In the data rows, 50 means zero.
Some points, one per row:
tensor([54, 54, 46, 49, 50, 52, 52, 48, 50, 53, 50, 32, 54, 50, 54, 50])
tensor([59, 56, 63, 65, 50, 48, 40, 46, 43, 39, 42, 56, 60, 66, 60, 50])
tensor([24, 52, 48, 13, 55, 57, 54, 50, 63, 26, 78, 69, 48, 29, 22, 60])
tensor([23, 49, 44, 19, 51, 54, 60, 51, 62, 29, 73, 58, 48, 26, 34, 52])
tensor([40, 52, 59, 35, 57, 65, 42, 53, 66, 22, 68, 66, 43, 51, 36, 50])
tensor([64, 46, 52, 58, 46, 46, 45, 48, 50, 50, 50, 45, 47, 48, 60, 39])
tensor([40, 57, 66, 24, 43, 37, 57, 50, 51, 11, 65, 58, 48, 29, 40, 47])
tensor([48, 55, 35, 41, 44, 59, 48, 48, 48, 68, 50, 51, 48, 44, 27, 55])
tensor([10, 47, 46, 41, 67, 74, 41, 49, 55, 35, 74, 60, 39, 42, 46, 55])
tensor([66, 66, 51, 55, 51, 60, 45, 52, 57, 44, 50, 38, 60, 55, 43, 58])
tensor([14, 40, 49, 37, 60, 63, 48, 46, 46, 31, 73, 51, 43, 26, 57, 52])
tensor([23, 37, 52, 25, 50, 46, 57, 57, 60, 29, 65, 66, 48, 36, 42, 41])
tensor([86, 62, 53, 77, 51, 53, 42, 48, 51, 61, 34, 34, 46, 75, 57, 53])
tensor([83, 58, 62, 51, 51, 54, 51, 55, 67, 41, 43, 58, 50, 65, 31, 55])
tensor([43, 53, 53, 69, 50, 38, 48, 49, 36, 52, 41, 45, 57, 62, 66, 51])
tensor([17, 50, 43, 56, 59, 51, 47, 48, 39, 58, 53, 54, 50, 59, 64, 61])
tensor([33, 51, 53, 42, 58, 61, 48, 45, 46, 32, 65, 56, 49, 39, 57, 56])
tensor([39, 49, 56, 60, 49, 47, 46, 54, 46, 43, 48, 63, 53, 57, 63, 50])
tensor([86, 46, 59, 75, 41, 39, 46, 62, 48, 79, 20, 46, 55, 77, 62, 35])
tensor([99, 53, 65, 80, 46, 51, 42, 59, 52, 75, 15, 56, 53, 93, 48, 44])
tensor([29, 31, 54, 45, 43, 43, 51, 62, 46, 53, 47, 72, 46, 39, 56, 37])
tensor([73, 51, 62, 56, 48, 49, 38, 49, 45, 45, 48, 53, 53, 44, 45, 46])
tensor([59, 64, 54, 48, 44, 44, 50, 43, 44, 38, 46, 41, 58, 50, 55, 48])
tensor([57, 43, 41, 71, 44, 32, 58, 60, 44, 89, 25, 38, 55, 64, 61, 39])
tensor([63, 39, 54, 73, 45, 30, 52, 59, 39, 74, 27, 40, 55, 70, 70, 29])
tensor([48, 39, 43, 52, 51, 45, 64, 63, 62, 63, 45, 41, 52, 58, 49, 45])
tensor([59, 48, 42, 52, 44, 50, 48, 54, 53, 66, 45, 33, 49, 50, 52, 45])
tensor([29, 40, 50, 43, 56, 57, 48, 49, 45, 41, 63, 49, 46, 37, 57, 48])
tensor([21, 42, 41, 46, 51, 41, 56, 46, 32, 68, 47, 40, 54, 46, 66, 47])
tensor([75, 59, 50, 57, 43, 60, 42, 54, 57, 67, 41, 38, 54, 56, 38, 53])
tensor([69, 51, 61, 87, 49, 34, 49, 60, 43, 82, 14, 46, 58, 96, 64, 43])
tensor([65, 46, 40, 69, 43, 34, 59, 57, 44, 90, 24, 34, 55, 61, 58, 40])
tensor([19, 56, 27, 24, 48, 56, 57, 52, 66, 45, 72, 47, 44, 37, 28, 57])
tensor([46, 40, 45, 59, 54, 42, 60, 48, 48, 56, 49, 57, 50, 36, 51, 54])
tensor([99, 65, 56, 58, 45, 61, 39, 46, 57, 60, 36, 40, 51, 68, 34, 59])
tensor([44, 48, 53, 30, 42, 42, 59, 54, 56, 29, 59, 53, 57, 33, 44, 44])
tensor([48, 53, 35, 36, 44, 62, 48, 47, 47, 65, 53, 50, 48, 39, 25, 56])
tensor([42, 38, 58, 67, 58, 40, 51, 57, 42, 63, 35, 48, 54, 76, 77, 40])
tensor([99, 78, 53, 80, 39, 44, 44, 47, 42, 96,  5, 21, 61, 94, 33, 50])
tensor([ 0, 33, 42, 29, 63, 62, 57, 50, 52, 36, 76, 57, 39, 21, 46, 50])
tensor([56, 63, 50, 42, 49, 71, 44, 42, 58, 25, 67, 46, 48, 34, 42, 59])
tensor([72, 50, 39, 54, 49, 49, 57, 42, 57, 65, 43, 32, 39, 54, 52, 44])
10 more points follow, each with its number after it:
tensor([56, 41, 57, 54, 46, 48, 47, 55, 53, 49, 50, 51, 49, 58, 62, 41]) 0
tensor([90, 75, 49, 75, 47, 43, 45, 45, 40, 78, 24, 18, 57, 77, 60, 60]) 1
tensor([55, 61, 51, 46, 52, 62, 46, 43, 50, 36, 61, 37, 57, 42, 46, 56]) 2
tensor([40, 52, 58, 62, 48, 48, 43, 56, 50, 37, 50, 65, 54, 58, 63, 50]) 3
tensor([20, 54, 41, 40, 62, 62, 40, 46, 49, 49, 64, 48, 42, 52, 44, 58]) 4
tensor([ 0, 35, 48, 25, 65, 60, 57, 52, 59, 30, 78, 78, 41, 32, 37, 55]) 5
tensor([89, 72, 49, 79, 46, 50, 43, 47, 45, 72, 28, 30, 60, 78, 51, 60]) 6
tensor([57, 55, 56, 48, 49, 44, 52, 44, 39, 48, 43, 47, 56, 51, 63, 50]) 7
tensor([53, 45, 43, 66, 48, 36, 56, 47, 48, 58, 47, 46, 51, 48, 56, 41]) 8
tensor([ 2, 43, 33, 10, 58, 59, 63, 40, 49, 43, 81, 41, 41, 19, 30, 62]) 9
Which of these numbered points is nearest to each point below by angle, seen from the average point of the first points? Its number follows each.
tensor([55, 56, 53, 52, 56, 59, 43, 45, 45, 40, 54, 39, 52, 52, 53, 58]) > 2
tensor([ 7, 41, 29, 25, 56, 51, 63, 51, 59, 54, 69, 52, 44, 28, 35, 54]) > 9
tensor([57, 42, 46, 64, 47, 39, 54, 50, 53, 56, 46, 51, 48, 42, 59, 44]) > 8
tensor([36, 28, 62, 60, 55, 43, 46, 57, 48, 43, 54, 71, 53, 42, 56, 40]) > 3
tensor([56, 54, 46, 53, 44, 57, 43, 58, 56, 67, 41, 68, 48, 63, 34, 52]) > 6
tensor([72, 48, 57, 68, 50, 30, 51, 48, 31, 67, 29, 35, 55, 65, 78, 46]) > 1
tensor([53, 40, 40, 65, 47, 35, 59, 47, 51, 63, 45, 43, 48, 45, 61, 43]) > 8
tensor([59, 68, 48, 47, 50, 57, 43, 40, 49, 42, 55, 43, 49, 48, 45, 61]) > 2
tensor([76, 55, 50, 71, 51, 32, 51, 39, 25, 68, 34, 23, 57, 59, 69, 52]) > 1
tensor([47, 55, 57, 58, 55, 45, 48, 39, 31, 44, 49, 43, 51, 51, 61, 53]) > 7
tensor([79, 49, 39, 65, 45, 39, 57, 43, 54, 69, 37, 28, 42, 64, 62, 40]) > 1
tensor([52, 50, 53, 63, 49, 47, 49, 55, 47, 47, 46, 50, 55, 54, 66, 54]) > 3
tensor([ 1, 51, 33, 14, 44, 40, 65, 53, 57, 30, 81, 48, 47, 16, 39, 58]) > 9
tensor([48, 41, 50, 60, 57, 57, 48, 58, 56, 53, 50, 33, 48, 61, 63, 46]) > 0
tensor([16, 55, 37, 41, 62, 59, 40, 44, 44, 55, 62, 42, 42, 51, 46, 60]) > 4
tensor([50, 35, 58, 66, 54, 42, 48, 52, 49, 45, 50, 63, 47, 50, 55, 46]) > 3
tensor([19, 52, 47, 57, 62, 52, 48, 44, 35, 63, 49, 53, 38, 67, 58, 56]) > 4
tensor([20, 47, 45, 53, 50, 45, 49, 61, 50, 64, 43, 68, 52, 62, 55, 44]) > 3
tensor([23, 45, 48, 57, 55, 42, 51, 48, 34, 49, 54, 43, 54, 44, 73, 48]) > 3
tensor([50, 40, 44, 54, 52, 37, 60, 48, 52, 61, 46, 53, 45, 42, 54, 48]) > 8
tensor([68, 79, 55, 24, 33, 41, 58, 42, 51, 15, 63, 43, 65, 21, 28, 64]) > 2
tensor([52, 49, 55, 58, 49, 55, 48, 65, 67, 46, 48, 55, 52, 60, 46, 49]) > 3
tensor([27, 59, 37, 49, 52, 50, 46, 44, 40, 67, 49, 41, 46, 63, 54, 57]) > 4
tensor([36, 47, 40, 36, 41, 51, 51, 47, 51, 45, 61, 51, 57, 27, 45, 48]) > 9
tensor([16, 37, 49, 33, 60, 58, 54, 52, 58, 34, 71, 72, 42, 36, 42, 53]) > 5
tensor([57, 55, 56, 55, 52, 44, 50, 42, 31, 57, 38, 43, 55, 57, 71, 51]) > 7
tensor([61, 43, 47, 65, 46, 39, 54, 48, 54, 52, 46, 55, 50, 38, 57, 45]) > 8
tensor([65, 45, 57, 60, 50, 46, 42, 48, 48, 50, 46, 43, 46, 57, 56, 37]) > 0
tensor([36, 62, 39, 53, 52, 58, 44, 48, 54, 48, 60, 50, 50, 51, 43, 62]) > 4
tensor([48, 37, 42, 61, 46, 33, 54, 51, 50, 58, 48, 43, 47, 50, 67, 40]) > 8
tensor([50, 53, 57, 54, 54, 46, 50, 44, 36, 53, 43, 49, 51, 60, 58, 49]) > 7
tensor([49, 39, 46, 52, 51, 37, 62, 49, 53, 59, 45, 56, 50, 40, 55, 48]) > 8
tensor([41, 58, 47, 30, 47, 48, 58, 50, 58, 36, 61, 50, 54, 39, 40, 53]) > 9
tensor([95, 56, 49, 67, 44, 57, 48, 51, 66, 62, 35, 48, 46, 64, 44, 52]) > 6
tensor([75, 72, 54, 38, 48, 77, 29, 38, 63, 34, 62, 61, 42, 36, 16, 59]) > 2
tensor([34, 60, 44, 51, 56, 69, 38, 46, 56, 39, 65, 55, 51, 53, 47, 67]) > 4
tensor([53, 55, 46, 30, 48, 48, 59, 49, 57, 44, 56, 46, 54, 40, 42, 49]) > 9
tensor([65, 41, 51, 58, 46, 49, 47, 50, 53, 49, 48, 44, 42, 48, 62, 42]) > 0
tensor([65, 51, 48, 78, 50, 36, 51, 50, 35, 85, 23, 20, 61, 77, 88, 50]) > 1
tensor([49, 40, 54, 54, 43, 40, 51, 59, 48, 57, 40, 64, 52, 57, 55, 40]) > 0
tensor([54, 47, 49, 49, 47, 48, 48, 50, 55, 46, 54, 48, 47, 44, 55, 40]) > 0
tensor([87, 67, 64, 62, 52, 61, 34, 51, 55, 41, 41, 51, 55, 65, 50, 60]) > 6
tensor([ 4, 24, 53, 28, 63, 61, 57, 57, 57, 26, 73, 80, 45, 24, 49, 49]) > 5
tensor([14, 28, 50, 34, 60, 56, 58, 55, 55, 34, 67, 72, 45, 28, 49, 50]) > 5
tensor([49, 62, 44, 56, 48, 45, 52, 38, 32, 51, 49, 36, 57, 46, 75, 63]) > 7
tensor([63, 40, 50, 77, 49, 27, 54, 53, 32, 88, 19, 24, 57, 88, 77, 31]) > 1
tensor([59, 48, 42, 52, 44, 50, 48, 53, 53, 66, 45, 32, 48, 50, 52, 45]) > 1
tensor([26, 36, 54, 36, 54, 57, 53, 58, 55, 39, 59, 67, 45, 42, 54, 47]) > 5
tensor([86, 60, 54, 53, 43, 61, 40, 54, 59, 64, 37, 42, 50, 62, 32, 55]) > 6
tensor([59, 41, 50, 54, 45, 49, 47, 50, 50, 52, 48, 46, 43, 47, 60, 42]) > 0
tensor([99, 72, 52, 78, 46, 54, 41, 46, 48, 66, 29, 29, 58, 74, 53, 61]) > 6
tensor([61, 37, 56, 63, 44, 37, 47, 65, 47, 72, 27, 54, 49, 76, 61, 29]) > 0
tensor([56, 57, 40, 51, 37, 34, 52, 47, 32, 84, 32, 27, 57, 59, 50, 36]) > 1
tensor([49, 35, 38, 60, 45, 29, 64, 54, 55, 65, 42, 47, 44, 55, 69, 35]) > 8
tensor([26, 56, 45, 35, 58, 57, 44, 45, 48, 44, 62, 47, 44, 47, 43, 57]) > 4
tensor([21, 43, 51, 24, 54, 53, 54, 59, 66, 31, 68, 76, 44, 36, 38, 50]) > 5
tensor([21, 48, 41, 55, 55, 50, 47, 53, 45, 61, 52, 51, 51, 59, 61, 57]) > 4
tensor([94, 60, 56, 51, 45, 62, 39, 49, 61, 61, 38, 43, 47, 66, 29, 56]) > 6
tensor([51, 36, 64, 76, 58, 31, 51, 57, 35, 71, 23, 44, 56, 87, 90, 35]) > 0
tensor([98, 66, 51, 56, 36, 59, 40, 56, 59, 71, 29, 41, 56, 56, 28, 54]) > 6
tensor([13, 51, 44, 41, 65, 73, 41, 48, 54, 37, 73, 56, 41, 43, 44, 57]) > 4
tensor([33, 36, 52, 39, 55, 62, 48, 47, 56, 37, 62, 78, 42, 34, 40, 53]) > 5
tensor([99, 68, 62, 58, 38, 49, 45, 50, 54, 58, 26, 54, 56, 67, 32, 53]) > 6
tensor([57, 60, 51, 52, 49, 47, 50, 36, 34, 49, 49, 38, 53, 48, 58, 58]) > 7
tensor([49, 64, 38, 29, 50, 61, 54, 43, 65, 40, 67, 47, 41, 39, 20, 56]) > 9
tensor([25, 43, 53, 26, 56, 55, 52, 59, 66, 32, 67, 75, 43, 40, 39, 49]) > 5
tensor([66, 44, 50, 58, 45, 47, 48, 50, 50, 54, 45, 45, 45, 52, 59, 43]) > 0
tensor([22, 51, 33, 30, 48, 54, 55, 53, 62, 49, 67, 54, 48, 39, 26, 53]) > 9
tensor([51, 60, 58, 41, 45, 57, 47, 50, 57, 19, 61, 50, 57, 40, 45, 48]) > 2
tensor([48, 46, 42, 48, 55, 54, 54, 53, 59, 50, 56, 37, 46, 48, 51, 45]) > 9
tensor([69, 67, 58, 57, 43, 42, 46, 41, 39, 41, 38, 37, 61, 58, 61, 47]) > 7
tensor([22, 36, 49, 33, 56, 68, 46, 47, 56, 32, 68, 81, 40, 28, 37, 56]) > 5
tensor([23, 55, 41, 22, 58, 64, 56, 47, 62, 33, 78, 61, 45, 23, 21, 68]) > 9
tensor([ 0, 34, 42, 21, 62, 58, 62, 55, 60, 32, 79, 73, 41, 23, 36, 56]) > 5
tensor([71, 47, 55, 65, 47, 56, 39, 58, 56, 67, 37, 46, 53, 69, 41, 43]) > 6
tensor([36, 44, 45, 38, 54, 63, 53, 43, 50, 38, 66, 51, 41, 29, 51, 57]) > 9
